In the rows, zero is written as 128.
One turn sends every row of this set to another row. A few are shown first. Where does it send the rows asked after them?
J415: [163 137 168 116 109 151 163 137 101 149 123 170 129 156 144 129 169 102
 105 128 109 111 140 133 114 127 135 142 140 122 144 132 151 131 134 129
 153 140 156 143 104 142 152 153 138 124 147 161]
J307: [151 122 160 114 106 129 164 120 109 149 129 154 113 134 158 130 156 117
  89 123 146 116 135 130 103 122 138 134 133 109 148 141 154 129 146 137
 147 158 135 174  87 143 155 140 125 132 134 153]
J712: [172 137 194 107 125 133 151 133 109 155  86 141 123 170 116 121 159 115
 116 157 129 108 127 146 111 150  99 160 136 121 140 132 145 135 141 131
 143 155 136 137 135 123 110 132 119 132 127 139]
J778: [122 141 145 130 144 158 170 120  83 133 112 141 110 146 110 125 118 119
  97 145 111 134 153 130  72 129 137 109 165 109 148 100 129 151 175 122
 127 144 138 137 120 129 158 130 116 132 153 134]
J505: [123 130 123 143 165 148 142 133 114 136 115 134  85 138  91 132 182 120
 134 116 136 107 128 130 100 136 140 140 139 122 142 124 129 144 150 121
 164 161 122 170 137 138 109 128 112 111 133 116]
J652: [134 136 148 102 100  98 155 125 103 135 125 145 120 121 148 125 140 147
  92 125 120 133 128 138 108 124 114 126 140 123 131 126 137 122 138 139
 157 154 135 150  87 152 163 146 122 124 142 137]
J802: [150 131 171 103 123 123 145 137  82 140 133 170 122 145 139 129 154 119
  96 131 133 125 123 131 112 129 120 141 140 130 119 137 138 132 131 127
 150 161 148 171  96 143 155 164 134 129 160 143]
J470: [141 123 170 114 174 137 150 115 110 136  99 136 118 138 117 132 105 107
  99 125 150 118 137 128  99 148 137 139 146 120 164 122 157  89 147 120
 115 144 134 155 128 141 119 152 127 142  88 141]
J886: [134 144 175 107 184 126 150 117  81 126 104 136 122 144 122 117 114 117
 104 132 137 134 148 139 117 149 122 127 162 145 134 113 156  86 136 109
 127 149 141 157 138 145 111 153 125 133 125 128]
J385: [119 137 160 117 174 125 152 114  95 117  95 139 116 133 122 120  97 124
 110 134 135 140 134 142 107 161 129 111 142 129 136 123 139  96 139 131
 126 133 138 137 122 168 133 156 116 135  90 138]
J102: [112 134 143 102 172 128 145 127 113 127 115 131 111 146  65 138 153 143
 134 132 146 108 137 138  96 129 120 151 130 126 155 123 140 148 159 134
 148 151 136 144 131 101 127 147 126 129 143 124]
J695: [116 140 113 117 154 121 171 131 125 125 110 145 109 136  78 129 153 129
 133 141 144 122 120 125 111 134 130 105 140 133 141 125 133 153 144 128
 166 151 116 157 143 107 114 135 129 127 133 149]
J813: [134 116 141 130 155 144 146 139  94 130 123 138 133 142  99 124 127 122
  99 144 120 133 139 109  88 113 124 118 153 106 140 107 158 151 169 121
 136 168 134 154 124  92 139 126 131 158 141 138]
J154: [112 148 120 122 163 154 160 122 116 135 104 143  95 150  85 130 148 121
 131 125 143 108 131 142  93 143 148 141 133 114 157 124 114 164 163 145
 152 125 136 144 138 149 142 139 121 130 127 130]
J922: [119 116 129 163 162 160 130 120  89 136 135 149 104 141 116 133 143 117
 107 123 103 132 123 128  87 136 144 112 144 114 133 119 141 157 163 127
 129 164 134 157 108 129 162 143 120 127 118 112]
J63: [155 127 147 119 105 121 149 129 119 151 119 144 131 131 143 131 168 135
 103 117  96 118 141 129 112 118 124 150 133 111 155 119 168 120 148 137
 156 151 141 129  90 147 155 137 127 130 125 140]
J13: [136 129 166 137 166 139 144 130 109 112  99 128 110 142 126 122 130 113
 101 124 119 119 148 147 113 157 126 129 128 130 151 117 165  86 133 120
 123 144 136 133 126 149 116 145 114 120  77 131]
J152: [129 128 156 144 145 144 139 136  93 118 117 143 114 155  96 132 131 118
  97 152  99 116 136 139  73 140 120 121 134 133 159 109 140 150 156 106
 126 155 139 148 102 107 176 150 118 126 132 113]
J110: [135 131 125 141 142 155 135 130  88 123 127 137 117 147 113 133 150 113
  81 137 101 129 149 123 102 121 116 113 163 131 125  98 149 135 162  99
 158 150 126 164 130 122 140 122 125 131 144 105]
J233: [148 159 154  99 121 130 147 124 101 141  93 143 126 147 122 125 141 123
 107 131 118 135 117 146 126 148 104 141 162 118 103 132 123 135 153 151
 161 129 134 124 153 153 111 118 124 127 134 144]
J304: [118 148 129 117 156 127 174 119  99 138  97 132  98 146  83 143 171 125
 116 138 139 118 163 140 110 139 129 129 143 135 149 106 147 151 169 116
 172 135 133 148 143 137 120 125 113 120 146 121]
J235: [116 158 135 133 157 126 151 143 111 107 104 136  96 155  84 123 163 122
 136 142 127 113 135 156 104 143 121 123 101 144 143 134 120 152 137 123
 155 145 139 156 130 123 135 138 115 124 133 122]
J47: [148 148 153 106 132 102 122 102 104 138 113 138 102 129 124 150 158 128
 107 126 119 130 109 162 137 160 116 140 148 134 122 144 145 125 156 140
 149 152 130 152 124 152 130 144 102 108 115 100]
J409: [155 134 178 104 139 126 152 115  97 169 102 149 101 149 117 127 138 131
 122 135 145 126  99 147 108 160 128 149 163 107 124 134 115 147 147 149
 128 168 125 151 126 150 120 162 110 123 132 133]
J631: [129 123 151 124 184 143 131 127 101 118 115 145 121 137 122 110 117 128
 114 119 125 133 117 129 122 152 127 122 161 131 124 113 151  91 121 130
 131 151 127 140 136 150 106 158 130 126  95 134]
J463: [146 137 152 107 121 125 145 138  98 144 131 164 140 134 132 126 152 138
 119 115  91 135 124 127 116 123 125 139 150 113 120 127 141 130 132 149
 149 151 153 124 102 146 154 160 139 127 150 160]
J195: [121 136 121 152 135 155 149 128 105 105 132 142 114 143 121 124 136 111
  96 138 101 132 133 142 103 124 135  79 137 126 132 124 140 141 149 121
 144 151 130 155 123  92 154 129 125 126 124 138]
J715: [161 146 165 108 113 117 167 101 126 148  99 147 101 150 131 137 145 113
 118 156 138 114 107 169 122 164 136 116 132 129 158 149 139 140 147 139
 135 150 126 147 119 127 138 154 105 117 102 137]
J746: [155 134 147 107 126 130 128 112 136 139 115 136 130 135 123 137 156 119
 117 125 126 113 104 144 132 140 118 142 139 110 135 155 164 123 158 157
 150 148 128 133 137 116 114 116 125 131 101 144]
J67: [144 141 154 127 168 142 168 127 106 129  96 144 123 153 131 116 120 100
  97 130 135 128 142 133 128 152 142 112 149 135 146 113 167 100 131 120
 129 139 137 142 149 140 104 144 136 139  92 154]

J652 goes to J307
J102 goes to J304
Now these:
J715 goes to J409
J886 goes to J67
J813 goes to J110

